In the rows, 128 means zero.
Rows swapped in pairs by one turn or mirror: which row each one swaps with
The rows were stretched afterwards, more along some directions than others.
z974: [122 126 138  85 118 112  82 129 108 115 153 116 137 127 107 131 164 139]
z753: [118 147 153  90 116 112  86 137 117 110 151 116 130 136 106 126 172 129]
z821: [125 139 142 128 122 111  99 135 118 119 139 116 127 142 115 130 123 150]
z162: [145 138 181  93 147 127 112 112 109 130 140 112 167 138 110 102 174 117]
z984: [130 148 147  74 114 112  71 155 103 123 169 140 153 140  88 117 167 102]
z991: [126 124 160  90 143 123  97 131  86 135 154 126 169 128 107 101 161 122]
z183: [123 159 129  86 100 110  65 158 111 110 169 139 137 152  81 126 149 109]
z570: [114 118 146 113 136 115  83 137  88 120 156 114 139 137 112 119 146 123]
z101: [142 105 169 102 135 115  97 118  99 113 145  96 152 138 127 122 158 116]
z70: [155 123 175 105 125 127 112 102 100 130 141 129 150 155 118 117 136 123]
z979: [174 135 164 106 129 119 121 137 114 117 136 105 150 154 125 147 143 116]
z995: [133 133 144 111 104 117 102 121 125 118 136 126 119 141 110 136 129 148]
z317: [117 143 141  87 147 124  97 144  94 139 150 135 162 127 100 112 157 111]
z626: [154 124 191 104 157 133 116 104 108 129 131 104 167 134 120  99 170 121]
z471: [142 126 135  99 118 115  78 151 103  98 162 103 139 140 115 134 145 132]
z98: [126 122 144  92 126 114  78 122 123 119 139 112 142 119  96 126 156 131]
z954: [155 129 164 102 128 124 104  93 114 115 144 133 142 161 112 117 138 125]
z487: [ 90 135 115 101 122 109  75 126 130 118 148 115 130 114  83 107 158 139]
z295: [130 107 160 119 132 119  84 130  91 120 146 105 147 140 126 113 146 123]
z438: [150 131 188  91 156 129 108 103 107 136 130 116 170 132 117  98 182 111]
z69: [139 154 148 121 138 130  98 163 115 120 132 142 129 128 107 151 122 121]
z710: [129 130 131 101 135 123  88 145  97 113 161 126 154 140  97 113 141 120]
z115: [165 127 205  87 140 129 112 110  96 126 132 111 166 142 118 126 175 101]
z245: [156 138 165 105 126 116 107 149 115 114 139 104 149 143 117 154 151 120]
z543: [121 156 146  80 110 111  59 151 102 114 172 138 150 151  77 126 164 101]
z450: [116 123 133 104 125 117  75 110 132 125 133 111 140 119  94 110 157 140]
z88: [119 139 145 113 126 115  82 135 116 109 148 109 126 131 112 112 165 141]
z92: [130 129 134  93 123 116  96 154 106 108 147 123 135 134 113 148 145 123]
z629: [162 128 175  89 115 115  78  97 110 113 152 122 155 162 107 123 146 117]
z856: [153 133 159 123 141 127  82 134  92  94 159 124 141 158 116 130 128 115]
z48: [131 139 144 121 128 126  82 153 100 104 165 130 120 155  99 142 129 112]
z981: [171 128 194 103 136 129 116 106  95 129 132 112 160 150 122 116 158 108]
z678: [109 149 142 111 118 118  85 143 117 112 145 115 124 126  91 122 158 139]
z188: [165 137 172  97 124 109 109 149 100 122 142 123 145 151 117 159 150 104]
z347: [164 137 163 130 144 133  94 140  86 107 155 128 135 162 124 145 123 109]
z64: [146 138 147  99 132 114 111 139 111 126 147 114 139 141 117 140 162 121]
z836: [138 153 135  88 103 103  62 145 113 108 170 136 136 152  73 133 153 112]
z273: [103 119 141 123 142 120  89 133  96 129 150 123 135 134 126 116 149 125]
z768: [100 145 147  97 122 115  80 136 115 116 147 124 121 129 102 120 172 133]
z202: [127 118 139 107 130 122  77 116 135 120 140 113 147 119 105 110 152 138]
z351: [132 144 159 110 140 129 113 159 115 127 128 138 126 130 108 161 134 109]
z701: [133 146 146 108 108 116  91 129 124 114 136 115 122 133 100 126 151 138]
z452: [135 133 147 127 122 119 114 132 122 111 134 126 121 145 124 131 119 148]
z443: [135 146 146 125 147 127 108 145 120 112 126 129 130 128 114 145 127 131]

z995 pairs with z70
z273 pairs with z202
z115 pairs with z678
z954 pairs with z452

